One vector is turned by the same rotation once a step. Each row is the vector after some number of steps, and that number follows the row.
The counts run from 0 to 122.
[ -6   7 -19  -6  23  -2  17  13   9  -1   5  -5 -17   2  -2  23   9  -5
   5   4   6 -12  -1   8 -28   0  13   5 -12   3  10  14 -33  33 -10   1
  24  21  -7 -17   8  -2 -31  12  21]	42
[-18  24 -17  -1  16  13   9   7  -2  -7  19   7 -32  -6  -3  -1   3   2
   9  -1  -1   4  -9  -7  -6   9   7  -6   1   2  10  14  -5  22 -15  26
  17  17  -8 -18  20 -23 -37 -22   4]	110
[  8   5  -1 -16  16  31 -19  11   5   0   2  -3  -7  13 -27  22  -5   5
  16  -1   8   8 -14   1  10  -5   2  -7   7   5   0  24   5  43   1  35
  -7 -13  -3 -18   0 -23  -9 -18   5]	24
[-10  12 -21 -10  21  10   4  20  14  -2  -9  -3 -27   0 -12  16   2 -15
  23   6  -1 -17  -1  17 -18  16  14  10 -11  10   3  26 -10  33 -10  17
  14  10  -4  -5  11  -6 -30   0  28]	39
[ -4  18  13  -6  12  17   3 -19  -6   7  31  -8   6   8 -12  13  -1  17
  -9  15   1   1 -14  16   4  -6   0 -11  14  -5 -20   4  -5  50 -18  17
   2   5   4 -19   8  -9 -34  -7  -9]	96
[-10  25  -5 -10   9  11   9  -5  -6  -4  19   4 -18   3 -11   0   4   6
   5  -3  -9   0   4   6 -12  19  11   3   0  -2  10  16 -17  28 -30  17
  11  12  -5 -24   5 -24 -41 -25  11]	108
[  8   5 -24 -26  18  25  -4   7   3   1  -1  17 -23  14 -16  17  13  -2
   6 -16  -3 -10  -3  -8 -10  17  18   2 -14  -2  15   3 -22   7 -19  11
  17  -2 -21  -7   4 -29 -21 -12  16]	119
[ 23   3 -11 -13  -5  17   6  23 -13 -18  -1  -4 -31  -4   7  36   1   4
  -3 -30   5 -22 -11 -15  -4   2  11   5  12 -13 -21 -11   1  -3  -6  13
 -12  15   3   9  30  -2   7  20   9]	61
[  5  20   4  -6  -4  33   1 -10  -2   6  21   2 -10  17 -20  13   3  22
   3  -7   7  13 -20   3 -14  -3   5 -22  27  -2  15   3   5  22  13  41
   5  -5  -5  -7   1 -28  -9 -12  -2]	17
[ 10   6 -11  -1 -14   1  -2   0   2   0  17 -11 -27   0   6  31 -18 -10
  -8 -27   4 -11   0 -15   1 -24   4   2  23 -31 -19  -8 -16  12  -8   7
 -17  26  -5   1  17  -9   8  11  23]	68
[ 10   4   0 -14  20  20 -10   5  -1   8   3  -6   1  18 -19  23  -9  10
   1   5   4   3  -7  11  -4  -2   5  -5   8  -1   4  25 -17  48  -5  21
  -6  -5  -5 -20  -7 -29 -20 -23  11]	26
[ -3   5 -10  -3  21  14   8  10  -8   0  -4  -6  -7   1  -9  31   2  11
  11  15   8 -10  -7  11 -31  10  15  -3   7  -5   4  36 -13  45   2  10
   3  -4   2 -12   2 -21 -26 -18  -2]	32
[  6  12 -10   8 -19   7   9 -10  -3   5  18  -8 -27 -10   6  28 -10  -6
   0 -20   5 -18   0  -5 -24  -5   8  -4  39 -37 -13  -7   2   4   5  14
 -11  17  -2  21  14  -9  11   5  13]	71
[ 14   4 -11 -12  21   9  13  24   2 -13  -5   6 -22   5 -11  29  24   2
  11 -13   5 -23  -3  -1 -33  10  20   7 -18   4   0  -3 -23  13 -16   2
  23  12  -5  -4  12   8 -12  23   5]	48
[ 10   9  -8   0 -18   4   7 -12  -6   3  22  -9 -18  -2   6  28 -12  -5
  -9 -21   7 -17   1  -1 -24  -6  11  -2  35 -40 -12  -9 -12   9  -7   8
 -16  23  -5  11   9 -10   5   6  16]	70
[-13  19   0  -3  17  13   3   4   0 -14  21   2 -19   1 -23   2  -1  -1
  11  -6  -4   5   1  -4   7   3   9   2  -4   0  -7  17 -15  36 -29  17
   7  12   1 -29   8 -14 -44 -21   1]	106
[ -3   4 -24 -10  23  24   0  19   4 -18   5  13 -35   2 -19  15  18  -3
  17 -17   7  -1  -1 -26  -5   9  15  -4 -18  -1   4   7  -7  13 -12  18
  16   2 -15 -13  10 -20 -20 -15   0]	116
[ 25  -1   0 -14 -13   6  -2  10  -9  -5   2  -6 -20   0  -3  38  -7  -3
  -6 -33   2 -25   4 -15  -8  -4  10  14  13 -26 -23  -8 -19   9 -20   1
 -16  19  -2   2  15  -4   7  15  14]	64
[  2   5   5   0   7  29  -5   4   1  -4  20  -1  -5  12 -22  17   2  17
   3  -5  14  15 -14 -11  -8 -15   5 -21  17   0   6   3   5  32  14  35
   2  -6   1 -21   1 -21  -5 -15 -17]	19
[ -1  13  17   0  10  32 -10  -7  13   5  24  -3  -7   6 -28  22   5   5
  11   5  10  -4 -11   3   5 -15  -3 -13  11 -10 -31 -12  19  37  -4  31
   0  -9   1  -6   8   4  -5   4 -14]	89
[ -5  26  10  -5   7  20   8 -21 -15   7  26  -5   2   6 -15  10   1  19
  -5  15  -1  -4 -14  23  -7   7   0 -12  18  -4 -16   6  -3  42 -18  18
   4   3   7 -17   8 -14 -35 -10 -12]	97
[  3  16  17   0   4  30  -1 -21   6  11  24   2  -6   7 -23  20  11   5
   7   9   7 -10  -7  14 -18  -1   2 -15  24 -21 -19 -15  22  30   2  29
   2 -12   1  11   2   0  -2   5 -14]	87
[ 22   9  -2 -17 -14   7  -3   9 -10  -1   2  -5 -23   3  -1  33 -12  -5
  -3 -38  -3 -24   4  -5  -8   1  11  13  17 -25 -19  -8 -13   2 -16  11
 -20  18  -5  10  13  -7   9  14  26]	65
[-14  24   4  -7   8  23   1   6  -6 -13  11   2 -24  -3 -25   0   0   4
  20  -4  -7  -4   1   2   5  18   8   0   2   6 -13  21   5  30 -24  27
   2   4   8 -18   9 -15 -38 -23   1]	104
[  2  22   4   2  -3  17  -4 -26  16  22  31  -1 -14   6 -10  14   1  -7
   2   2   5  -3  -8  17 -16 -14   1 -16  29 -25  -9 -18  16  23   2  33
  -1   2  -9  14   7  -4   5   8  17]	82
[ 24   2  -6 -16  -5  16   9  17 -19 -13  -1   1 -26   0   8  40   7  10
 -10 -27   9 -26 -10  -7 -18   8  12   1  15 -15 -12  -8  -5  -4 -10   8
  -5  17   0  13  27  -4   5  19   5]	60
[ -3  27  15 -12   6  31 -14 -14   3   9  22   0  -5   9 -22  11  -1   9
   6  12  -3  -4 -11  25  11   3   0  -7  11  -2 -23   0  14  40 -14  35
  -4  -4   2  -4  12  -6 -21   1   8]	93
[-13  13 -19   3  20  11  13   8  -1 -17  20   5 -30  -4  -5   5  11   0
   5  -5   3   9  -9 -19  -9   2  12  -9  -4  -1   9  12 -13  22 -15  18
  19  14  -9 -26  13 -22 -33 -23  -3]	111
[ -3  19  15  -2   7  21   8  -2 -14 -11  16  -2  -3  -1 -24   8   4  17
  10   1  -3  -9   2   2  -8  16   8   1   3   1 -16  16  -4  39 -26  15
   3   0  12 -19   0 -12 -36 -22 -19]	102
[ -6  15   6   2 -11  25   1  -8   8  -4  30   2 -19   4 -41   6  -7   3
  13 -24   2   7  -2 -23  -2 -20  12  -7  20 -10 -20 -14   0   6  13  36
   3   5   9  -3   3 -10 -12   0 -14]	8
[  8  21   6  -8  -3  29  -2 -16  -4   9  30   6   1  22 -23  12   0  21
  -5 -10   4  11 -12   7 -19  -7   9 -19  28  -4  17  -4  -9  27   6  34
   7  -1  -8 -13  -4 -25 -11 -14   3]	16
[-11  17   2   2 -13  12   7 -23   2   6  35  -3 -16   7 -25  12 -12   9
  -1 -19   0  -2  -2 -12 -12 -17  12  -9  27 -21 -22 -21 -21   5   7  13
   8  17   6   3   4 -15 -18   2 -15]	4
[ -4  14 -18 -10  19  23  10  12  -5 -15   4  11 -30  -1 -13  12  22   4
  15 -11   3  -7  -3 -15 -24  21  20  -3  -8  -1  13  11 -10  11 -17  16
  19   4 -10 -10   5 -27 -26 -22  -5]	114
[-10   6 -22  -2  25  -2  10  17  20  -3   2  -7 -21  -2  -5  20   3 -14
   7   5   7  -7  -2   2 -14   0  11   4 -13  10   5  19 -26  36  -9  10
  20  22  -7 -15  13  -1 -27  10  20]	41
[ 18  -1  -7 -17  17   7   2  28   9 -13   2  -1 -19  10  -5  28  13  -7
  -1 -23   4 -16  -8  -8  -5  -6  13   6 -21   7  -9 -11 -24  11 -22   7
  14  22  -9  -9  24  10  -9  25  19]	52
[-14  25  -7  -6 -17  15   0 -20   2  13  29   0 -23   7 -15   8 -18   2
   2 -14 -12 -10  -4   1  -1  -3  12  -8  23 -19 -28 -16  -9  -1  -2  20
  -3  19   4  20  16 -17 -21   0   6]	1
[-11   0 -20   2  27  13   2  25   7 -10  -6  -8 -20  -9 -18  26   2  -7
  23   9  12  -4  -1  -4 -13   3   9   3  -3   3  -6  32  -7  41  -3  15
   4  -3   5 -14   7  -6 -26  -8  -1]	35
[ -6  -6 -14   0  25  10   3  19  10  -6  -7  -9 -15  -1 -19  26   2  -6
  22   6   9  -9   7  -3 -16   3  13   9 -10   4  -4  29 -17  45  -8   7
   7   1   1 -18   0  -6 -23  -8   3]	36
[  3   7   6   7  -8   7  -7 -15  24  16  32  -5 -16   8 -20  24  -5 -16
   6 -11   8   1   7  -6  -5 -27   3  -2  18 -32 -19 -20  -2  28  -6  24
  -5   5  -9  -1  -3   0  10  10  15]	79
[ 12   5 -11 -18  15  16   4  30   6 -13  -3   8 -29  -2  -9  22  20  -6
  12 -18   2 -20  -8   1 -14  12  15   9 -18   9  -4  -6  -5   7 -14  16
  15  13  -7   3  22   9 -10  24  16]	50
[  4  13  -3 -14  14  23  -6   0  -3  11   2  -7  -1  13 -15  25  -9  10
   3   7   2   1 -11  21 -10  10   6  -7  10   0  10  30  -8  46  -2  21
  -6  -7  -5 -16   0 -29 -21 -22  15]	27
[  6  12   5   3 -18  14  -3 -13   9   7  18  -2 -22   0 -20  25  -2 -11
  15 -18   5 -18  13  -3 -23  -6  12   2  27 -40 -20 -14   8  14   0  22
 -14   2  -4  19  -5  -5  16   4   8]	76
[  4   4  -4  18 -12   9   2  -7   7  -3  21  -7 -29  -8  -3  33  -7  -9
   4 -19  11  -8   3 -23 -14 -22   5  -5  30 -37 -24 -11   2   9   3  21
 -11  14   1   9  13   0  15   8   0]	73
[-14  29 -16  -8  10  15   9   1  -4  -8  18   7 -27  -1  -6  -1   7   4
  10  -2  -6   1  -3   3 -10  19   8  -4   3  -1  10  15 -11  21 -20  22
  14  11  -6 -16  11 -24 -41 -26  12]	109
[ -5  17   2   9  -2  19  -3 -22  15  18  32  -3 -14   5  -9  15  -2  -7
   3   6  11   2  -9  13  -7 -21   0 -20  25 -25 -16 -18  16  27   4  34
   3   5  -7   6   9   1   2  11  12]	83
[ -8  22   0  -8  11  11   4  -2  -3  -6  19   3 -14   6 -18   2  -2   5
   7  -6 -10   3   1  -1  -3   7   9   4  -2  -5   2  14 -25  32 -34  15
  11  14  -3 -31   6 -18 -44 -25   8]	107
[ 12   6  -9   4 -14  -3   5  -7  -1   3  22 -13 -22  -2   9  31 -12  -2
 -13 -23   5 -12   3 -10 -12 -18   9   1  27 -38 -18  -8 -21   9  -7   4
 -11  25  -6   6  11  -7   8   6  20]	69
[ -2  12   3   4 -13  17  -7 -12  19   9  20  -4 -28   2 -20  21  -4 -16
  20 -15   5 -13   7  -7 -11 -10   8  -2  24 -35 -21 -16  14  13  -1  29
 -12   0  -2  17  -1   0  16   7  13]	77
[ 16   4 -13 -16  18  14   2  32   9 -16   0   5 -30   3  -5  25  14  -7
   8 -20   3 -13  -9  -6  -6  -1   9   8 -19   9  -7 -10 -10   7 -16  15
  15  20 -12  -3  22  10  -9  28  24]	51
[ -7  25   7  -5   7  26   7 -14 -15   0  23  -4  -9  -2 -10   9   1  19
  -1  13  -2  -7 -16  20  -9  11   3 -12  17   0 -13  11   8  37 -16  23
   3   0  11  -7  17 -13 -36 -11 -12]	98
[  7  16  24 -11   9  30  -8 -15   4  12  24  -1   6  19 -32  18   0   4
   1   3   4  -3  -2  15   1  -3   1  -7  10 -14 -28 -11   5  44 -17  20
  -1  -9   3 -13  -3   1 -14   1  -8]	91
[  3  18  16  -7 -16  26  -5 -16   5   4  27   7  -5  18 -47  10  -3   9
  16 -27  -3   3   7 -11 -12 -10  17  -3  17 -12  -6 -17 -12  15   3  31
   2  -2   3 -11 -14 -14 -12  -6  -7]	10
[  6  17  11  -1 -12  11  -4 -26  18  24  28   0 -10  13 -18  19  -1 -12
   1  -1   3  -5   1  14 -21 -13   2  -6  28 -32 -10 -20   4  25  -3  25
  -1   4 -10   9  -5  -5   9   7  21]	81
[ 25  -2 -13 -13   6   8  12  15 -14 -15   9  -7 -19   2  12  38   9   9
 -20 -22   8 -19 -15 -12 -14  -7  11   0   3 -12  -9 -17 -22   8 -11  -1
   7  28  -7  -5  24  -1  -1  25   4]	58
[ -2   8   2   4  -9  13  -8 -10  27  10  24  -1 -25   3 -21  18  -6 -23
  13 -14   8  -4   4  -8  -2 -21   0  -3  21 -30 -23 -15  14  19   2  29
 -10   5  -9   7  -1   4  15   8  16]	78
[ 13   9   5 -14  10  35 -10   2  -7   2   2   2  -4  16 -31  23   3  15
  12  -3   5   0  -9   7 -13  10   5  -9  15  -1   6  14   8  35   1  34
  -9 -21   0 -11  -8 -25  -8 -22  -7]	22
[ -6  21  -2 -13 -16  11  -3 -25   1  13  28   1 -21   9 -22  10 -18  -1
   0 -14 -14 -14   1   4  -4  -4  16   5  19 -24 -31 -20 -20   2  -7  12
  -3  15   3  16  11 -18 -19   2   7]	0
[ -7  19   8  -6  13  22  -4 -13   3   6  31  -8   4   8 -15   8  -5   8
  -4  13   4   7 -17  13  13 -13  -5 -15   8  -1 -23   4   2  48 -16  27
   1   5   5 -22  13  -6 -30  -4  -5]	95
